Where one turn sends some rows of the set: a few examples, then the rows asked:
Miguf: [ 19 -19 -12 -24   0 -39   5  15  16   0  -8 -21]
fak: [-10 -13  -9  22 -22  -6 -10  12 -22   4   0  -7]
fovu: [ 20 -31  -3 -21  -1 -39  25  14   7  13   3 -11]
bapo: [ 17 -30  -3 -22   3 -42  22  16   8   3  -1 -12]
Tigul: [ -9 -22   7  22 -14  -6  -3  10 -21  -5  11  -3]
sakin: [-13 -21   2  23 -14  -8  -3  12 -23  -2   8  -3]
siv: [ -6  -9  -8  19 -23  -5 -16  11 -19  -4  -3  -8]
napo: [ -7 -27  11  15 -16  -5   3  15 -26 -11   6  -6]
mekif: [-11 -15   0  19 -13  -9 -12  13 -19 -16   1  -5]
nak: [ 24 -23 -14 -21 -12 -35  19  12   7  24  -3 -14]
nukig: [ -8 -23   7  13 -14  -8  -3  18 -25 -20  -1  -7]
puz: [ 30 -20 -17 -18 -11 -32  16  14  16  15  -1 -15]
zonuk: [ 18 -29   0 -22   4 -38  16  14  14   3   4 -17]
mog: [ -9 -11  -5  18 -18  -7 -16  13 -19 -12  -3  -7]
venez: [ -5 -16  -2  22 -24  -1  -7   8 -21   7   8  -5]
lugum: [-11 -20   5  20 -11  -8  -7  12 -20 -13   6  -4]
Vided: [ -7 -20   3  23 -19  -3  -3   8 -21   3  11  -3]
dutu: [ 17 -24  -5 -24   4 -40  11  15  15  -2  -3 -19]
gesa: [ -5 -11  -7  21 -26  -2 -12   9 -20   4   2  -7]
Nura: [ 21 -30  -1 -20   1 -35  20  11  13  13   8 -17]
Soru: [-15 -17  -2  21 -12 -10  -9  15 -22 -11   0  -5]
zimis: [-10 -16  -5  23 -22  -5  -6  11 -23   7   5  -6]
puv: [ 28 -27  -8 -17  -4 -34  22  14  16  11   6 -12]
muvo: [ 23 -28  -7 -20  -8 -36  24  13   6  22   2 -13]
Gelos: [  1 -16  -4  16 -33   1  -4  13 -26   7  -2 -10]
pepi: [ 29 -18 -19 -20  -9 -34  13  15  17   9  -5 -15]
bes: [ 23 -27  -5 -19  -6 -33  18  10  13  21   8 -18]
kupom: [ 21 -17 -19 -24  -9 -40  10  16   9   9 -14 -17]
kon: [ 30 -24 -12 -17  -8 -32  20  14  16  16   4 -13]
Ruzuk: [ 18 -20 -14 -26  -2 -42  11  18   9   1 -13 -15]
maki: [ 22 -16 -16 -24  -7 -36   4  14  16   8  -9 -22]
Riva: [ 25 -21 -13 -20  -1 -37  14  18  17  -2  -5 -14]
vutug: [ 16 -26  -7 -24   3 -43  16  17   9  -2  -7 -13]
zireg: [ 25 -17 -16 -22 -11 -33   8  12  15  19  -4 -22]
Zabis: [-11 -11  -9  21 -20  -8 -12  13 -22  -2  -3  -7]
ked: [-11 -20  -1  24 -19  -6  -3  11 -24   4   8  -4]
Silef: [ 25 -21 -12 -20 -11 -32  13  10  14  24   2 -20]
meto: [-14 -20   2  22 -12 -10  -5  13 -22  -8   5  -4]
lat: [ 25 -25  -8 -19   1 -37  17  17  17  -1   0 -13]
Nisin: [ -1 -22   3  17 -29   1   2  12 -27   7   6  -8]
gid: [ -5 -12  -6  12 -25  -5 -13  17 -24 -12 -11 -11]
sabe: [ 27 -18 -17 -20  -6 -36  12  17  18   2  -7 -15]
rudaf: [ 26 -27  -7 -18   0 -36  22  16  16   4   4 -12]
lidu: [ -4 -27  10  17 -22  -1   5  13 -27   0   9  -6]
seku: [ -7 -17   1  12 -18  -7  -9  18 -24 -20  -9  -9]
Muva: [-13 -13  -7  20 -16 -10 -12  14 -21  -8  -3  -7]
Bubaf: [ 24 -18 -19 -23 -13 -37  13  15   8  19 -10 -16]
Zevu: [ -1 -12  -8  13 -31  -2 -11  15 -25  -1  -8 -12]

napo goes to gid
gesa goes to Tigul
Now find these:
Riva goes to puz
zimis goes to meto
nak goes to bapo
zonuk goes to maki

